In the data rows, the value 128 means zero.
Here are some points:
[130  68 180  77  99 136 165 103 133 186 144 105  76  89   0  99]
[127 134 104 138 161 146 148  78 118 103 145 148 158 115 171 129]
[111  78 108  87 106 119 137  98 135 148 140  98 100 124 101  89]
[137 191 115 138 145 124 126 140 141 132 110 164 156 139 163 112]
[147 125 127 109 127 138 124 135 117 102 124 117 150  95 155 127]
[ 77  61 189 158 157 113 132 199 192 130 162  88  76  47  82 135]
[135 199 125 149 136 119 116 115 150 136 103 160 158 171 172 138]
[129 132 114  82  96 147 146  85  77 112 144 136 116 176  99  81]
[139 114 118  97 109 107 116 104  87 140 114 116 127 129 148 118]
[ 80  16 191  71 125 161 199  77 166 219 184  99  84  74  19  82]
[122 214 137 147 144 112 107 141 158 157 115 173 158 205 182 134]
[165 184 122 163 116 115 109 160 141 117  90 143 156 175 175 174]
[139 142 104 112 118 146 130 139 107 103 112 119 159 150 138 125]
[102   0 211  53 129 150 159 121 157 239 184  72  93  19   2  93]
[ 79  66 150  93 116 168 171  93 128 141 157  90 149  43  93  92]
[161 208 142 114 128 111 132 155 157 148  97 158 160 164 196 120]
[137 193 113  97 129 145 141 130 123 124 100 132 174 121 170 103]
[147 118 116 103 135 137 127 128 110 101 133 107 152 127 149 116]
[114  67 205  87  89 141 156 141 147 183 141 106  86 124  52 113]
[138 194 115 111 113 147 122  96 118 126  93 134 166 161 154 120]
[160 179 121 171 117 125 129 126 141 120 102 151 153 174 150 174]
[107 205 116 204 145  99  85 186 148 122  79 174 134 169 171 173]
[139  85 116 130 131 145 126 113 111  95 145 104 146 129 124 155]
[120  36 191  79 113 142 162 135 148 207 162  99  88  77   8 102]
[111  65 116  71  99 111 132 113 109 149 130  86  95  93 105  84]
[ 69  38 118  70 109 168 173  46  88 135 180 120 118 111  90  60]
[138 122 113 113 126 114 118 113 110 139 117 147 112 177 145  95]
[146 151 118 113 144 124 110 128 140 109 122 129 163 129 154 121]
[136 140 100 165 144 132 130 143 134 108 141 161 137 150 128 162]
[143 171 122 129 147 119 123 142 153 127 114 160 148 143 151 138]
[133 148 117 135 144 135 112 132 134 107 137 133 149 111 144 137]
Then 12 other points, each followed by its number:
[ 78  32 111  72  91 135 160  83 133 180 158  81  73  51  68  57] 0
[129  35 195 112 133 114 169 133 195 201 154 126  24  75  26 112] 1
[ 75  59 108 100 111 135 184  58 144 151 163 117  67  75  98  73] 2
[130 181 135 127 151 116 119 129 156 132 129 162 139 185 162 140] 3
[127 141  97 115 121 157 133 123 101 106 128 120 163 123 135 113] 4
[190 143 114 111 118  87 105 123 101 127  99 149 115 182 142 130] 5
[142 170 126 146 137 121 120 165 152 132 108 171 137 129 152 155] 6
[128 139 133 126 125 147 141 135 135 122 123 132 147 123  85 131] 7
[159 197 113 170 100 138 129 139 138 151 101 175 129 157 133 160] 8
[106 187 110 218 148 113  98 152 131 107  98 164 131 149 175 179] 9
[114 203 127 161 139  99  85 164 154 127  90 147 142 134 191 152] 10
[134 111 133 143 128 121  84 143 146 103 119  81 158 117 143 155] 11
Which three of these numbered points are nearest to each point below, ignoring the 3 directions in which the first points spread most? Their numbers follow each, nearest first.
[101  63 119 104 116 127 160  93 150 145 154 117  70  76  98  94] > 2 1 0
[108  89 127  95 147 164 161 114 115 115 175 105 139  79  52  92] > 7 4 6
[170 135 136 128 121 114  91 137 110 103 107  91 186 115 170 174] > 11 5 4
[114 113 103 179 126 141 109 142 108  61 137  87 134  45 180 136] > 10 4 0
[ 70  78 107  74  89 137 160  66 136 151 151  91 100  72 123  68] > 0 10 2
[102 163  94 197 165 133 108 133 102  73 118 140 136 113 180 154] > 9 10 6
[ 87   0 209  52 121 162 188  69 165 234 207  76  86  70   3  76] > 3 6 4
[ 74  51 113  47 118 133 178  89 145 165 161  87  94  46 117  42] > 0 10 2
[ 96   8 181  69 109 151 172 109 148 213 155 102  73  41   6 105] > 6 4 8
[109 106 119  78 104 123 171  96 141 136 140 105  85 116 125  90] > 0 2 10
[129 104 101 155 135 161 156  90  98  86 145 124 142  78 125 137] > 8 7 6
[146 184 134 138 132 119 101 143 155 133 108 159 147 197 166 144] > 3 6 4
[188 134 117 116 109  90  98 147 105 127  85 152 110 157 137 143] > 5 6 1
[128 146 103 127 109 150 105 117  95 104 120 113 163 129 143 115] > 4 7 11
[111 187 108 214 136 113  89 157 129 111  95 156 131 145 158 194] > 9 8 4
[175 184 141 141 116 110  98 146 143 114  81 125 171 165 172 166] > 11 4 7
[ 94  26 143  50 146 127 160  70 121 193 170  92 119  53 132  69] > 10 3 6
[182 212 137 131 135  95  71 186 173 125  80 142 188 192 188 164] > 11 4 6
[127 128 101  93 120 151 135 123 103 102 125 112 157 121 128  99] > 4 7 6
[112 198 130 205 126 112 106 141 125 140  91 162 124 161 188 167] > 9 10 8
[182 137 119 104 104  93  91 138  91 129  83 135 102 163 108 127] > 5 11 6
[142 165 115 126 109 101 150 116 146 122 117 140  83 152 117 111] > 1 2 6
[189 172 131 120 128 102  75 164 139 107  86 115 174 172 165 153] > 11 5 4
[156  87 124  92 115  96  99 141  85 140 119 125 101 148 116 108] > 5 11 6
[204 165 134 143 136  88  58 154 131  99  81 110 204 154 185 204] > 11 5 4
[137 110 119 109 127 118 143 105 125 131 112 156  99 142 141 121] > 1 6 3
[103  61 124  68 120 119 149 111 139 150 153  94  70  95  90  82] > 0 10 1
[100 172 105 195 160 128 117 133  94  93 118 147 125 125 181 145] > 9 10 6
[125  40 182  76  95 118 173 114 153 219 124 109  40  73  56  95] > 1 6 0
[141 187  99 159 111 143 138 124 132 128  98 155 150 161 142 152] > 8 7 4
[ 81 221 125 240 150  83  73 185 152 158  71 211 126 185 169 207] > 9 10 2
[143 165 112 153 144 133 139 160 129 124 133 168 131 140 146 136] > 6 4 8
[166 123 121  76 108  88 102 142  82 127  97 133 121 171 156 107] > 5 11 6
[166  46 181 120 104  99 131 161 142 214 125 104  55  94  25 137] > 5 11 6
[ 95 149  94 219 170 124 107 134 128  63 130 137 154 107 155 176] > 9 7 8
[182  56 180 116 134  91 126 163 165 196 119 126  44  99  33 156] > 5 1 6
[146 167 121 125 130 131 128 127 134 113 118 134 162 194 163 139] > 3 4 7
[115 128  97 112 120 164 147 111 101 103 150 120 153 114 134  86] > 4 7 6
[141 178 115 134 119 143 125 132 123 108 116 117 156 131 137 121] > 4 7 6
[203 113 190 112  98  80 142 161 150 173  76 130  44 166  75 168] > 5 1 11
[107 179  87 215 160 124  99 154 105  86 115 153 150 142 151 180] > 9 8 7
[150 109 124 116 138 130 103 125 123 100 146 100 160 119 151 162] > 11 3 4
[103 134 120 177 145 135 121 156 138  89 149 124 112 114  80 147] > 7 9 4
